Each row is where one point has got to under a steady rotation. How many ticks took it there?
The counts run from 0 to 352.
[ -5  -4  12  -4 -15 -19  -1  -6  -1 -24  24 -33 -13  -7  16  24   8  -3
  11 -22 -10  19 -18 -20  26  36 -11 -18   1 -31  41  -5 -14 -35  27 -19
  -1 -20 -11 -12  -9   6   7  -3]	1
[-10   9 -12  -3 -21   4 -10  23 -22   4  27 -33   4 -13  16   9 -12 -15
  25   3  -4 -13  -8 -21  35  47 -16   6  -2 -10  28  14   9 -37  24 -20
 -10   5 -19  23  -8  12  -4  -2]	44
[ -5 -13  18 -11  -4   1   3  18  -3 -24  19 -28   1 -15  12   9  13   1
  -7 -13  -2  20  -8 -22  31  30 -11 -20  -6 -55  45   2   3 -32  23 -25
 -20 -10   5  -4  -6  -7  -9   3]	73
[ -9 -10  12 -11  14 -28  -9  25  -7 -32  11 -41  -3 -14  26   6  -6  -8
   1  16 -25  -9   9 -23  25  25 -14 -18  -1 -19  19  -6  -4 -35  35 -12
 -10 -23 -13 -19 -21   6  -2  18]	328
[-10  -2   2 -15   9 -27 -11  22  -2 -16  16 -34 -12 -21  26   6  -3 -20
   7  35 -26 -17   6 -20   8  38 -13  -9  -5  -9  21   5   7 -41  31 -16
  -8 -19 -24 -15 -10   8  -2   9]	95
[ 17  -8   0  -7  17  -7  14  18  -7 -19  18 -53  -2  -4  19 -11  -9  -9
 -10   2 -11  -3 -11 -16  -2  51   8 -27   2 -19  14  12   2 -23  41 -24
 -12 -27   0  19 -10  -2 -13 -14]	287
[ -5   4 -27  -6  -5 -16 -19   8 -14  -4  28 -27 -20   8  19  27  26 -14
  14  10  -2   7 -21 -17  23  44 -12  -9  -9 -32  30   6  22 -26  35  -6
   5 -16  -6   4  -8  -9  -1 -17]	84
[-14  -3  16 -14   1 -34  -8  18   8 -23  29 -34 -13  -7  26   1  -3 -18
   1  30 -19  12  20 -18  17  36 -20  -5 -13 -29  23  10   4 -28  31  -6
 -17  -7 -18  -9   0  24  -4  -9]	257
[ -3  14 -20  -8  -7   3  -9  19 -29  -2  27 -45  -3   8  12  10  -4 -16
  21 -13  -2 -15 -16 -19  29  47  -7  -5   4  -6  18  13  12 -28  38  -8
 -10  -4 -19  26 -11  -2  -8 -14]	48
[ -1 -16  20 -11   9 -26   8  14   7 -26  16 -32  -8 -27  16  -5   1 -14
 -20   9 -12  10  -1 -17   1  41 -13 -31 -11 -43  30   9   1 -21  25 -22
 -19 -19 -12  -1 -15   6   6  10]	181
[ -1   4 -19 -13   3 -16 -11   2  -7 -11  24 -31 -24   0  16  24  28 -15
   7   4 -10   0 -26 -18   4  48  -5 -15  -3 -23  31   7  16 -34  39  -9
   5 -24 -13  -6  -5 -15   0 -18]	87
[  5   5  -8  -3  15 -11  -6  28 -17 -16  18 -48  -1   0  10  11  -6 -23
   4   5   3 -32   0 -22  15  53 -12  -2   3   3  13   9  11 -19  47 -10
  -5  -8 -28  19 -18   0  -5  -7]	209
[ -7   4 -23  -2 -16  -8 -10  20 -30   5  25 -41   1 -12  26  -2 -21 -11
  20   7 -17  -8 -15 -15  32  42 -11 -18  -1 -14  17  12   5 -33  23 -19
 -10 -11 -11  24 -22  11   4  10]	277
[ -5 -16  17  -9   1 -23   5  19   5 -19  17 -27  -6 -32  19  -5  -4 -14
 -16  18 -11  12   3 -18  10  41 -18 -25 -13 -46  33  10   4 -23  19 -25
 -21 -10  -9   2 -13  12   6  14]	183
[  6  -7  -8  -7   8   8   3  36 -14  -6  13 -40   9 -18  24  -7 -13  -6
   5  23 -13 -14 -10 -21  16  43   4 -14  -1 -17  20  11  10 -41  31 -34
 -11 -20   5  14  -9  -3 -19   2]	130
[ -7 -12  12 -10 -11  -1  -2  20  -3 -18  21 -25   0 -16  19  11  10   2
   4   0  -7  24  -7 -21  37  29 -11 -14  -8 -53  45   3   5 -36  19 -27
 -15 -11  11  -6  -3  -1 -10   2]	75
[-12   6   8 -20  10 -26 -10  17 -12 -21  27 -44 -13  -2   8  -3   1 -25
 -10  -8  -9  -5  10 -14  13  39 -21 -22   1 -26  16  16  13 -13  32   7
 -31   1 -38  10 -16   5   6  -1]	103
[  4   5 -14  -1   7 -14  -6  26 -16 -10  18 -43   0  -4  16  11 -12 -22
  13  19  -2 -28  -2 -23  19  55 -12   5  -2   6  12   9   9 -24  45 -13
   0  -9 -23  19 -15   8  -5  -8]	207
[-14   5  -7  -4 -10  -9 -18  16 -19 -15  23 -26  -7  -3   8  33  17 -12
  16 -14   8  -3  -9 -25  45  35 -25   3  -2 -24  40  -1   9 -26  32  -6
  -6   0 -23   0 -16  -4   4   2]	155
[ -3  -7 -20  -1   0  -8 -13  25 -14  -6  12 -25  -3 -16  26  22  11  -5
  15  27 -11  -7 -15 -24  32  35 -11  -8  -9 -25  31  -2  13 -40  30 -24
   8 -23   5  -8 -16  -7  -6  11]	240
[  1   5  -5 -11 -17   0   6   4  -2   0  29 -35  -9 -15  20   5  -5 -13
  16   4 -15   3 -22 -17   2  58   4  -9  -1 -15  30  17   3 -44  26 -31
  -7 -14 -12  14   7   8  -8 -24]	199
[-10  -5 -11  -4 -17  -9 -15  20 -12  -6  27 -22  -6  -3  26  17  12  -4
  18  17  -7  21 -10 -20  42  31 -17  -5 -15 -46  36   5  16 -33  23 -18
  -5  -9  10   0  -5   4  -7  -4]	79
[  6  -6  26 -11  13  -6   9  20  10 -34  21 -39  -2   1   5  10  12 -12
 -13  -6   7   7   5 -24  12  46  -7  -2  -5 -31  33   8   6 -21  44 -15
 -16  -8  -8   1   5   1 -18 -29]	143
[  0 -10  31  -6   0  -8   6  19  15 -31  20 -32   1 -11  12  17   6  -8
  -3   1   4  11   7 -27  21  42 -13   7  -7 -29  41   3  -3 -31  36 -25
  -9  -7  -7  -7   5  12 -14 -18]	146
[ -4  -6 -24  -3   3 -12 -16  28 -17  -7  12 -26  -4 -13  26  22  13  -8
  15  30 -11 -11 -13 -22  31  34 -12  -7  -9 -26  28   0  17 -36  32 -21
   5 -22   3  -6 -17  -9  -6  11]	241
[  0  -7   1 -21  13 -19   1  18  -3 -17  20 -43 -10 -12  27 -17  -3 -11
  -9  20 -30   5  -4 -12  -3  38   2 -33  -3 -32  16  13   9 -34  29 -20
 -22 -27  -2   2  -6   0  -8  -2]	20
[ -8   0 -11 -11  -1 -22 -16  15 -20 -15  21 -45  -9   1  37   5  -6  -4
  20  17 -33   1  -6 -18  29  24  -4 -20  -1 -16  14  -3  -1 -43  33 -12
  -5 -29   0 -10 -13   6  -6   4]	167
[ -6  13 -19  -6 -14   3 -13  22 -29   3  27 -39   2  -1  15  11 -10 -16
  25  -3  -2 -14 -11 -20  36  47 -13   3   1  -7  22  15  12 -32  31 -13
 -10   3 -21  26 -11   4  -6  -8]	46
[  1  -5   0   4  -4 -11  -5  18 -20 -21  26 -37   2  13  10  17   6  -5
   3 -19  14  19  -5 -20  49  35 -20 -10  -9 -43  29   2   7  -6  37  -8
  -9  -3   1  18 -18   5  -3  -9]	227
[  4 -12  -3   1  -8  -4   2   7  -4 -16  17 -29  -5 -13  19  23  14   1
  10  -4  -5  13 -28 -22  25  40  -1 -15  -5 -35  40  -5  -3 -39  31 -34
   7 -28  10  -6  -9  -7  -5  -2]	235
[-10   3   5  -5 -10 -29  -4  -1  -4 -16  30 -32 -17 -11   4  18   7 -24
  -3 -19   2   6  -7 -15  14  52 -26 -14  -4 -29  33  11   4 -13  29  -5
 -13   1 -37  10 -17  11  18  -5]	265
